In the data rows, 500 means zero.
Here are some points:
682|489|379|639|700|171|778|441|368|379|592|633|620|400|382|584|668|618|523|545|655|667|286|394
457|552|602|534|660|563|562|378|674|341|482|501|607|521|362|493|618|535|600|763|555|295|443|263
749|603|379|559|835| 90|771|460|260|522|820|553|611|434|483|689|549|622|526|589|485|965|236|530
701|532|399|523|643|410|763|497|431|398|555|625|462|363|484|328|540|657|551|574|568|627|339|363
543|475|393|533|511|375|592|656|350|636|571|494|530|473|551|685|403|494|295|320|595|809|419|724
589|421|409|629|719|438|578|359|593|429|537|480|635|435|386|493|672|589|517|671|559|295|382|222
479|363|361|521|796|549|543|326|675|406|477|597|615|557|279|400|584|627|493|604|523|116|455|209
570|541|394|540|772|418|519|377|528|480|567|500|556|507|490|632|617|518|636|608|517|511|410|471
742|611|342|586|717|110|797|497|226|434|773|644|590|403|360|556|465|595|567|531|520|912|260|556
437|400|414|523|604|683|432|472|618|504|412|528|526|556|490|576|434|541|500|529|542|391|552|434
494|595|614|590|327|329|575|644|295|600|539|538|564|482|544|693|502|557|463|368|562|902|448|686
619|333|320|599|847|390|750|509|364|454|633|560|697|385|400|590|713|718|482|634|704|585|328|502
533|502|556|452|552|495|604|496|478|507|457|519|512|563|446|436|458|392|431|399|601|507|430|474
523|411|353|494|658|462|565|382|489|589|592|593|656|577|323|560|639|599|582|422|508|480|421|347
568|627|524|611|491|337|486|603|327|695|599|479|491|520|579|763|491|477|522|315|594|894|379|833
463|398|437|452|582|571|525|315|784|205|376|519|510|442|436|326|513|571|512|716|414|197|554|255
506|509|408|551|683|251|657|522|230|458|800|587|627|422|420|560|509|511|594|573|631|716|285|511
502|546|495|518|629|330|544|463|514|404|585|586|590|533|352|494|704|681|529|539|579|516|401|452
259|569|650|330|311|794|162|545|738|472|254|361|289|542|697|489|410|269|546|467|462|236|772|647
490|417|555|318|502|693|376|366|664|372|294|464|485|561|452|339|508|324|484|522|496|141|642|293
567|641|506|567|492|347|661|680|216|642|671|543|447|403|512|549|407|556|525|461|572|851|367|675
277|553|513|341|287|671|348|539|554|578|556|433|539|561|593|453|468|322|414|383|518|355|660|619
240|452|550|444|297|660|294|634|470|588|452|437|539|589|560|489|354|417|424|358|481|338|698|596
485|600|647|668|193|362|459|763|240|737|589|411|509|506|599|703|436|513|343|212|619|878|420|806
487|313|308|416|700|523|497|362|676|306|372|455|596|464|389|440|578|461|482|635|500|183|491|327
420|574|650|453|244|774|323|561|615|625|468|375|348|549|699|450|396|338|434|488|335|399|742|582
622|498|241|798|837|153|699|512|448|537|593|546|471|394|496|601|490|758|538|490|573|766|223|507
434|467|476|387|303|352|452|721|342|599|449|546|451|694|599|649|301|405|218|133|541|904|528|918
606|644|601|533|462|337|588|673|173|657|646|392|449|547|516|560|528|476|551|427|506|805|364|813
329|543|655|414|316|628|352|487|693|400|357|445|510|604|449|355|587|538|449|503|498|173|651|461
436|489|493|570|518|457|492|577|430|622|523|581|529|635|383|573|432|558|385|317|601|583|449|617
496|567|558|582|432|301|620|560|333|535|587|545|579|485|511|674|575|592|506|486|538|786|447|592
600|558|384|486|828|334|604|358|517|352|615|683|607|520|303|509|651|787|692|711|497|562|334|350
585|527|486|547|580|363|659|493|490|334|461|597|501|494|381|284|413|539|632|525|501|460|339|385
592|351|298|395|812|529|493|277|660|317|473|559|568|485|431|450|601|564|576|715|456|260|532|282
359|505|620|492|244|547|274|669|419|632|389|427|497|640|592|639|413|371|433|218|575|616|575|820
574|519|383|630|747|530|430|335|768|466|434|495|474|424|486|483|497|617|611|655|395|327|520|342
386|465|608|427|388|799|408|431|704|414|325|507|452|680|520|315|436|416|458|490|452|164|641|381
576|448|405|495|657|445|620|365|597|262|503|623|527|390|404|315|671|598|690|644|552|344|380|317
Then 16 other points, each followed by its number:
522|565|481|486|422|226|665|673|211|567|604|606|535|559|434|537|418|472|418|214|642|885|301|729 0
550|539|447|527|600|228|589|457|358|418|636|554|693|498|377|629|530|579|471|533|512|710|397|471 1
445|586|691|477|222|427|452|615|355|618|626|502|449|595|593|629|521|407|480|287|624|828|452|733 2
546|499|440|561|666|328|666|484|457|495|552|625|481|590|407|571|366|450|450|320|602|757|271|498 3
588|594|504|644|580|431|522|646|257|697|676|377|551|445|575|759|600|609|540|590|565|741|458|706 4
489|527|431|595|570|185|691|499|380|377|599|696|618|536|358|448|500|674|485|379|654|713|280|458 5
694|457|366|527|792|187|744|401|315|387|680|553|659|416|424|536|744|609|591|657|577|684|250|473 6
465|557|500|466|375|561|549|624|470|519|510|542|429|475|580|476|342|450|382|392|520|641|585|571 7
509|424|497|393|616|625|562|447|498|425|519|456|488|513|487|451|603|490|589|661|564|356|425|258 8
563|509|615|497|293|259|596|642|264|580|576|449|573|470|515|695|583|348|247|254|734|826|408|708 9
545|519|454|563|759|591|602|303|716|332|467|551|444|425|355|280|572|622|686|751|473|149|418|134 10
362|567|607|561|319|605|382|667|499|664|367|454|346|600|605|562|359|569|529|314|486|699|569|757 11
434|467|616|389|450|727|378|487|569|518|389|332|481|561|518|390|518|327|384|614|430|146|637|420 12
321|493|657|435|283|752|385|593|700|503|185|443|389|577|544|345|319|447|375|397|356|285|702|549 13
247|555|726|468|155|797|326|696|436|624|452|370|417|523|654|471|453|479|476|410|489|390|722|734 14
506|531|709|411|282|586|453|554|509|513|350|458|404|535|409|445|518|387|499|409|493|464|501|514 15
Which three of these numbered points are nearest to each point below, ignoring the 2 directions in which the first points spread most? Their numbers follow each, nearest first.
421|612|537|604|308|177|610|681|260|545|606|676|532|585|455|518|388|611|410|138|665|948|315|709 > 5 0 3
294|483|729|504|268|778|192|377|752|454|386|502|490|654|552|522|491|407|596|451|502|270|639|398 > 2 1 10
542|548|506|466|633|677|428|338|741|271|359|436|335|412|556|269|520|440|725|779|420|127|586|253 > 10 7 8
651|493|430|537|621|215|709|509|248|486|673|523|598|447|486|603|649|577|538|534|575|803|307|610 > 6 2 8
623|462|274|476|818|443|752|354|574|305|570|625|557|394|432|473|591|553|508|675|542|447|456|264 > 7 6 8
623|333|335|512|828|458|646|320|584|404|557|520|566|438|308|404|606|590|538|761|473|290|379|175 > 12 8 6
542|334|275|465|771|402|584|306|687|308|459|670|585|481|354|453|587|543|571|509|569|432|355|270 > 3 0 5
325|540|725|459|138|940|245|496|787|463|290|386|354|583|578|262|403|406|447|532|371| 44|774|430 > 10 14 13
663|495|386|554|829|399|685|460|332|555|705|631|577|489|403|651|485|648|607|644|503|738|351|439 > 8 7 12
625|532|396|630|701|337|748|561|272|584|721|533|611|376|407|588|526|571|597|617|590|702|225|486 > 8 12 10
423|641|657|630|239|464|415|778|358|768|409|488|300|577|602|656|300|545|507|174|540|928|516|999 > 11 10 13
437|560|582|443|294|376|589|666|301|605|467|555|469|590|483|495|376|414|361|119|585|792|431|795 > 0 5 3
675|519|334|578|791| 62|712|378|340|390|711|619|765|461|311|690|615|638|504|607|567|780|268|420 > 1 6 2
327|485|565|543|430|710|364|519|669|537|288|445|349|598|604|466|437|519|568|466|412|376|630|557 > 11 10 13
440|550|642|555|379|706|369|656|448|694|482|259|487|499|625|626|544|503|462|637|461|407|659|664 > 4 14 12
579|392|400|497|829|576|605|248|657|290|480|602|586|599|349|333|568|571|630|694|470|238|431|153 > 3 0 7
666|510|386|610|895|403|636|408|406|502|685|410|640|402|455|666|739|679|655|852|546|492|402|375 > 4 12 14
572|384|353|369|853|638|555|324|701|352|375|499|490|474|417|425|537|468|558|719|530|174|536|252 > 8 12 7
499|402|351|421|831|394|513|303|576|254|573|515|613|473|386|444|678|509|700|748|594|264|418|341 > 6 1 2
350|457|530|531|426|478|404|469|565|516|515|458|533|551|491|514|472|394|403|437|466|404|539|457 > 1 6 2
558|318|286|509|939|472|524|259|619|319|486|567|672|524|374|523|697|589|675|709|573|242|420|269 > 6 1 8
628|534|331|613|921|386|641|379|484|402|637|499|572|394|503|566|624|607|659|825|550|480|403|320 > 4 12 8
453|544|594|458|263|337|543|699|270|611|510|551|485|606|512|508|376|412|342|144|586|848|406|839 > 0 5 3
493|486|469|646|465|447|469|556|361|548|650|407|580|362|608|648|575|556|607|641|521|612|464|635 > 4 14 6
280|447|522|418|383|831|330|510|632|505|456|446|483|501|527|337|555|524|559|630|460|136|715|493 > 14 4 10
502|413|532|514|454|648|497|458|528|495|396|368|527|436|573|479|565|442|499|674|412|279|573|359 > 12 8 6
502|475|553|566|292|562|514|595|494|585|446|527|465|534|550|481|460|585|355|333|475|606|539|655 > 13 7 11
588|569|407|658|765|201|529|404|429|467|726|577|458|486|450|513|453|561|664|612|455|641|281|333 > 10 2 1
523|557|696|386|257|518|474|467|605|358|312|507|455|555|431|296|606|389|441|350|513|371|522|426 > 15 0 2
590|534|372|521|692|407|736|484|367|493|677|560|496|401|582|485|507|503|636|557|552|732|308|509 > 8 7 10
293|599|683|488|329|852|282|615|657|573|393|282|395|500|725|488|396|358|468|620|454|237|776|609 > 4 14 10
590|431|267|430|896|501|691|332|652|279|522|620|543|401|413|402|586|545|566|726|548|299|469|163 > 7 8 6
550|609|571|549|250|342|558|701|251|606|635|597|466|409|612|539|382|616|398|281|580|908|456|654 > 7 10 13
483|477|472|599|679|448|426|353|636|427|561|495|424|483|501|386|437|482|605|701|392|261|448|241 > 10 12 7
457|454|537|335|421|672|337|495|606|482|406|470|411|526|549|495|488|401|461|455|520|339|651|573 > 6 7 8
599|536|630|444|409|372|587|459|515|361|392|564|497|517|396|371|649|458|493|402|571|460|391|422 > 15 0 2
642|553|302|860|806| 91|699|586|333|651|655|566|492|395|531|711|422|785|560|437|618|986|151|624 > 11 10 13
250|540|703|413|227|616|292|466|684|418|353|466|582|609|523|445|479|391|465|445|426|307|712|478 > 1 2 5
471|420|600|530|335|692|316|504|536|578|357|431|515|496|566|616|580|533|482|526|425|371|654|555 > 4 14 6
524|452|427|455|609|612|524|383|683|335|488|587|521|374|485|266|518|619|561|684|450|203|614|182 > 7 10 14
540|584|523|524|367|636|540|562|488|546|469|548|379|484|611|468|329|450|489|435|447|637|575|519 > 7 10 13
494|528|525|483|253|348|426|638|411|545|585|431|579|465|524|591|456|504|294|441|398|673|556|697 > 1 6 12
449|576|559|479|208|331|553|730|243|648|508|573|471|601|496|545|339|413|342|114|567|875|415|866 > 0 5 3
574|532|509|519|462|229|560|575|302|504|496|519|486|523|527|548|483|498|461|297|625|801|340|688 > 0 6 15
586|564|488|448|585|615|499|456|525|507|483|443|522|468|438|525|538|591|649|730|336|381|593|415 > 4 14 12
546|519|556|579|331|250|427|633|307|626|499|545|552|580|494|730|436|476|376|225|569|907|409|827 > 1 6 0
386|383|622|439|310|774|382|521|670|525|361|373|411|534|449|391|443|369|373|543|385|157|649|390 > 12 10 15
463|423|346|559|714|313|538|515|357|518|602|594|697|485|402|589|510|601|498|527|591|516|424|422 > 1 6 0
426|595|732|470|184|689|304|584|560|616|409|376|299|484|634|471|460|335|560|476|375|445|651|559 > 10 15 2
506|482|492|433|524|599|494|326|722|321|349|523|524|426|390|287|582|591|581|709|290|131|638|232 > 13 10 7
351|398|471|443|549|793|388|371|664|500|429|326|581|503|532|478|515|364|604|806|261| 82|719|288 > 4 12 8
551|580|617|492|210|290|630|669|222|653|535|569|490|526|514|572|426|308|291|123|553|925|382|706 > 0 15 9
492|647|567|544|452|293|627|541|368|482|682|560|571|509|410|453|542|619|562|460|590|706|340|468 > 2 5 10
426|497|705|462|188|605|358|622|472|569|300|399|407|587|597|544|361|403|395|383|432|549|640|690 > 13 15 10
424|575|625|448|105|642|387|667|528|633|378|418|412|542|591|476|350|345|346|297|350|550|679|708 > 13 7 10
427|330|430|461|585|652|441|424|548|459|537|400|569|454|448|405|507|524|499|783|287|124|628|303 > 12 14 4
504|327|292|344|718|430|568|424|591|374|401|602|557|628|458|511|486|493|379|468|486|501|500|487 > 3 0 1
605|630|689|463|237|312|562|563|384|481|443|579|478|546|449|463|579|423|428|220|592|757|393|636 > 15 0 2
549|586|555|514|469|451|584|652|249|607|688|481|506|510|512|614|521|492|466|518|560|734|424|651 > 8 12 6
523|340|354|437|799|685|530|238|731|383|538|473|598|437|451|438|731|548|577|825|484| 79|585|215 > 4 6 12
328|576|717|395|220|922|476|585|647|574|276|269|375|526|588|229|410|236|326|529|357| 22|779|407 > 12 10 7
695|461|324|567|792|300|655|411|409|532|691|545|591|405|470|692|723|576|565|572|645|731|361|520 > 6 4 2
516|540|559|553|378|340|563|632|336|581|460|579|493|529|480|610|438|477|424|204|605|806|367|642 > 0 5 3
547|640|534|609|550|219|641|483|336|469|682|603|589|491|392|514|561|667|625|504|563|743|306|447 > 2 10 1
692|469|356|560|758|313|635|427|370|534|724|566|589|421|488|726|689|608|597|556|640|763|361|532 > 6 4 2
650|500|321|643|813|418|524|343|678|438|476|536|522|417|462|550|537|664|626|670|473|461|450|347 > 11 10 4
565|377|286|519|876|530|596|303|712|376|435|412|529|263|457|482|622|538|671|854|442|209|464|184 > 4 12 8
573|613|515|591|602|141|612|551|296|469|701|607|606|532|369|606|660|718|520|390|643|864|277|613 > 2 1 5
481|558|428|777|562|340|546|655|488|655|499|477|416|449|608|610|358|668|463|396|562|773|344|656 > 11 13 10
371|657|648|763|173|412|393|883|350|827|438|412|298|521|734|677|213|558|352|147|566|965|478|999 > 11 13 10
604|676|522|703|573|215|697|468|304|515|793|623|616|449|445|589|580|619|575|557|555|870|275|473 > 2 10 1
438|447|547|494|472|696|404|416|573|504|547|324|527|471|581|400|561|380|511|697|437|124|623|236 > 12 8 4
